[ 45 -17 -69  29   8] 45
[-41 -67  45  13   5 -36  42] -41
[-74   3  -9  29  15] -74
[-22 -68  -1 -41  46] -22
[ 22  -1 -54 -67 -22 -20  32] 22
[ 46  23  63 -21   0   6] 46
---
[  8  57 -23  12 -56]	8, -56

[[ 52  44  35 -34  27  38]
 [-49 -65  -7  50  19 -42]]	52, -42

[[-55  11 -23 -39   0   8 -36]
 [-75  51  -3 -36 -32  19 -70]
 [-26 -32  17   8  40 -62 -53]]	-55, -53

[[ -1  65   3   3]
 [ -8  -3 -23 -20]]	-1, -20

[[-22   5  12  21  19 -28  18]
 [-11  13   0 -24 -17 -56 -12]
 [ -3   8  -2  -9  -1 -31  -1]]	-22, -1

[-65 -56 -31  32  35 -46  -8]	-65, -8

[ 58  52 -50 -54 -53  19]	58, 19
---
 67   33  -59   43
 35    6   18   -2
  0   10   28   -3
⇒ 33

 24  -50   16   71   49   -9  -38 ⇒ -50

-19  -25   14   27  -12
 11   -1  -33  -62   -6
⇒ -25

 59  -16   37   73  -67   43 ⇒ -16

 -8   -7  -27   -4
-13    0  -31   11
 37    7   58   -2
⇒ -7

-59   41  -30   17  -61 ⇒ 41

-14  -44   14  -62   -3   44 ⇒ -44
---
[[ -2 -17 -32 -26  -5 -37   9]
 [  9 -24 -17  43  30   7 -67]
 [ 30   0  20  24  -1  26  -1]] 43, 43

[  3 -48  41  59  23] 41, 59

[ 33 -32   3   3  35 -28  67] 3, 67

[ 22 -19 -57 -58  24 -21 -27] -58, 24

[-44 -40 -50 -59 -49] -50, -40

[ 58 -13  35  34 -67   6 -17] 34, 58

[ 14 -12   6  56 -14] 6, 56

[ -6  61  47 -22 -10  -6 -18] -22, 61

[[-32 -23 -48  29 -27]
 [-30 -10 -34  47 -37]
 [-65  18 -56  -3 -54]] -34, 47
---
 0.059   0.232  -0.141   0.105   0.084   0.006
 0.138  -0.078   0.162  -0.166   0.128   0.207
 0.153  -0.092   0.157  -0.157   0.127   0.201
-> 0.232, 0.207

 1.9  -1.4   0.5  -0.5  -0.6   0.9   1.4 -> 1.9, 1.4

-156.9  -100.7  -137.3  -129.0   133.5   -79.7   -58.1 -> 133.5, -58.1

   5.7   152.2  -159.8   -12.4
 -69.0  -127.2    91.4  -135.9
-> 152.2, 91.4

  61.946    36.259  -193.814    89.289   -46.771   180.366 -> 180.366, 89.289

-0.173  -0.092   0.037   0.158   0.126   0.050  -0.069 -> 0.158, 0.126

 -3.8    5.6   -0.9    9.2    4.6
  9.5  -18.6   15.8   -0.2  -17.9
-> 15.8, 9.5
---
[[ 36  66 -28 -52 -11]
 [ 18  22   4 -19  -2]
 [ 60  11 -48   8  -3]] -> -11, 60

[ 51  24  17 -53  58 -41   6] -> 6, 51

[ 0 23 34 66 11 -9 56] -> 56, 0

[[-48 -13  42  21  16  14   5]
 [-47  18  52  48  52  62   9]] -> 5, -47

[[  2 -58 -26   4]
 [ 10 -40  11 -17]] -> 4, 10

[  0  -1  54 -19  28 -11  17] -> 17, 0

[[  8  64  -3 -14   3  14]
 [ 42  48  -1  17  -8  -5]
 [ 37  40   2  58 -10 -12]] -> 14, 37

[-39  16  28  11  65  50] -> 50, -39

[  0 -52  70 -37] -> -37, 0
---
array([-103.42,   74.17,  143.49,  139.18,  125.63,  -16.98]) ⇒ 143.49

array([[ 168.2,  -40.9,  -93.6, -112.1],
       [-125.6,  121.8,  -50.5, -180.6]]) ⇒ -93.6

array([[ 0.14,  0.09, -0.18,  0.15,  0.08],
       [ 0.05,  0.13,  0.07,  0.14,  0.06],
       [ 0.01,  0.01,  0.08,  0.06, -0.03]]) ⇒ -0.18

array([[-0.14, -0.08, -0.21, -0.04, -0.08, -0.15, -0.15],
       [ 0.02, -0.04, -0.13, -0.20, -0.17, -0.11, -0.20],
       [ 0.14, -0.21, -0.02, -0.24, -0.23, -0.03, -0.21]]) ⇒ -0.21

array([ -8.95,  13.73, -15.51, -10.56,  -2.93]) ⇒ -15.51

array([[  27.45,  117.12, -131.46,   32.95,  165.89],
       [ -95.02,    6.67,   73.87, -188.02,   40.77],
       [ 172.71,  173.65,   67.57,  -10.55,   50.31]]) ⇒ -131.46
---
[[  1  13 -18 -27 -43  37 -23]
 [ 24  -5  65   0  13  -5  18]
 [ 27  11   0  -3  -7  49  31]] -> 13

[[  4  -5 -12 -16 -13]
 [ 19 -70 -32  20  17]
 [ 34 -62   8  36  37]] -> -5

[[-68 -10 -25 -28 -43  38]
 [-31  21  59 -30 -28 -14]
 [ 25 -15 -18  -6  43 -60]] -> -10

[[-60   2   2  13]
 [ -8   2   3   5]
 [-44  20   0   2]] -> 2

[[ 31 -29  49  23 -50  -4]
 [ 10 -22 -10  35  39 -46]
 [ -1 -10  37 -15  43 -59]] -> -29

[[-31  32 -56 -19  31   5 -11]
 [-41   4 -57 -58  12  -3 -60]
 [ 17  38 -40  20  29 -23 -25]] -> 32
---
array([334, 245, 764, 825]) ans = 334
array([ 693,  493, -524,  385]) ans = 693
array([4827, 1707, 8575, 4314]) ans = 4827
array([ 25, 842, 133, 678]) ans = 25
array([8363, 2440, 3376, 5061]) ans = 8363
array([216, 247,   3, 211]) ans = 216
---
[[  2  14   9  16 -13]
 [ 35  14  -7 -30  -8]
 [-21 -17  10 -13  -1]] ==> 2

[48 95 23  8 55] ==> 48

[-758  559 -764 -812 -791  870] ==> -758

[176  62  19 238 161] ==> 176

[1 9 2 2 3] ==> 1

[40 88 54 16 18] ==> 40

[[-12   1   3   1 -14 -28 -20]
 [  0 -16 -17 -30 -24  -2  -3]
 [  9  14 -11  -8   3  10  28]] ==> -12

[[58  2 41 30]
 [59 27 44 27]
 [94 26 49 57]] ==> 58

[ 340  517 -143 -303 -520   59] ==> 340
---
array([[ 0.150, -0.128,  0.089,  0.020, -0.020],
       [-0.016,  0.001, -0.088, -0.059, -0.012],
       [-0.104,  0.106, -0.056,  0.041, -0.109]]) -> -0.016

array([[-0.67, -1.64,  1.41,  0.92,  1.67, -0.79],
       [ 1.32,  0.02, -0.80, -1.99, -0.38,  1.63]]) -> -0.67

array([[ -82.69,   -3.54,  -26.43,    9.21, -195.65, -208.56],
       [ -61.96,  175.77,  109.70,   97.83, -146.03, -143.96]]) -> -82.69

array([[ 0.08,  0.16, -0.18, -0.06,  0.03, -0.09, -0.20],
       [-0.01,  0.21, -0.19, -0.15,  0.02,  0.11, -0.14],
       [ 0.19, -0.10,  0.15,  0.17,  0.08, -0.04, -0.17]]) -> -0.01

array([[ -3.422, -15.709,  -8.464,   3.660,  -6.824,  -1.409,   0.230],
       [ -3.422, -15.709,  -8.464,   3.660,  -6.824,  12.942, -12.744]]) -> -3.422

array([[-16.4, -21.9,  -6.0,   1.2,  -1.4,  -5.8],
       [  2.5,  -0.3,  -8.3,  -3.1, -11.9,  16.1]]) -> -16.4
---
Input: [7892, 2848, 4720, 6491, 5000]
Output: 6491
Input: [7, 2, 7, 6, 3]
Output: 6
Input: [-448, -643, 679, -995, -176]
Output: -995
Input: [505, 163, -438, -408, -564]
Output: -408
Input: [44, 19, -27, 23, 2]
Output: 23
Input: [41, -6, 23, 24, -36]
Output: 24
---
Q: [-61 -15   7  19  17 -31  15]
A: 7

Q: [-17 -14  31  63 -32 -29   8]
A: -14

Q:
[[  1 -69  19 -22  -2]
 [  2 -59  13  35  26]
 [-42   4 -10 -60 -14]]
A: -2

Q: [ 68  20 -44  14   5]
A: 14

Q: [ -8 -47 -23 -69   5]
A: -23

Q:
[[ 53  71   4 -19  13]
 [ 53  47  42  69  -8]
 [ 51  62   3 -21  29]]
A: 42
---
[ -3 -60  -9   7 -63 -15   4] result: 7, 7

[ -7 -20  42  24 -45 -53 -22] result: 24, 42

[[-13  12 -21 -35 -32 -65   4]
 [ 20   1 -31 -68  16  22   3]
 [-61  -6  18 -12 -24  41  -6]] result: -68, 41

[ 36 -33   6  35  13  40 -63] result: 35, 40

[28  4  7 57  6 22  3] result: 57, 57

[-37  33  53  44  46] result: 53, 53

[ 71  44  23  -3  69  68 -20] result: -3, 71
---
array([75, 23, 67, 27]) Out: 23
array([84, 62, 85, 56,  8]) Out: 85
array([419, 626, 820, 329, 225]) Out: 820
array([4, 2, 6, 9]) Out: 2
array([48, 91,  1, 71, 35]) Out: 1
array([ 767,  406, -927, -706, -564,  146,  484]) Out: -564
array([-594,  321,  236,  -82,  530]) Out: 236
array([320, 673,  69, 919, 671, 688]) Out: 919
---
[[-55  22  22 -23  36   3  42]
 [ 25  15 -38 -48 -41  -2  39]
 [-18   5  58  34  40  13 -45]] value 39

[[ 13  43  28 -53  13  14 -60]
 [-41 -43  -8   8 -16  25  65]
 [-19  66  -5 -12 -39 -36  27]] value 65

[[-10 -32   7 -44]
 [-19 -17 -54 -18]
 [  3   3 -32   3]] value -18

[[  6  27  26  11 -35 -35]
 [-43  20  -4 -12 -36 -62]
 [-36 -37   5  50  37 -29]] value -62

[[ 58 -26  27 -29]
 [ 21 -60  38 -11]
 [ 35   3 -63 -20]] value -11

[[-54 -54  62 -49  63]
 [ 30 -63  51 -62 -44]
 [-56 -49  56 -52  50]] value -44

[[ 56  26 -52  39  37]
 [ 42  19 -48  47  43]
 [ 54   8 -44  39  28]] value 43

[[ 55 -23 -52 -63  30 -56]
 [-55  25  51  63 -29  56]
 [ 53 -23 -49 -60  28 -54]] value 56
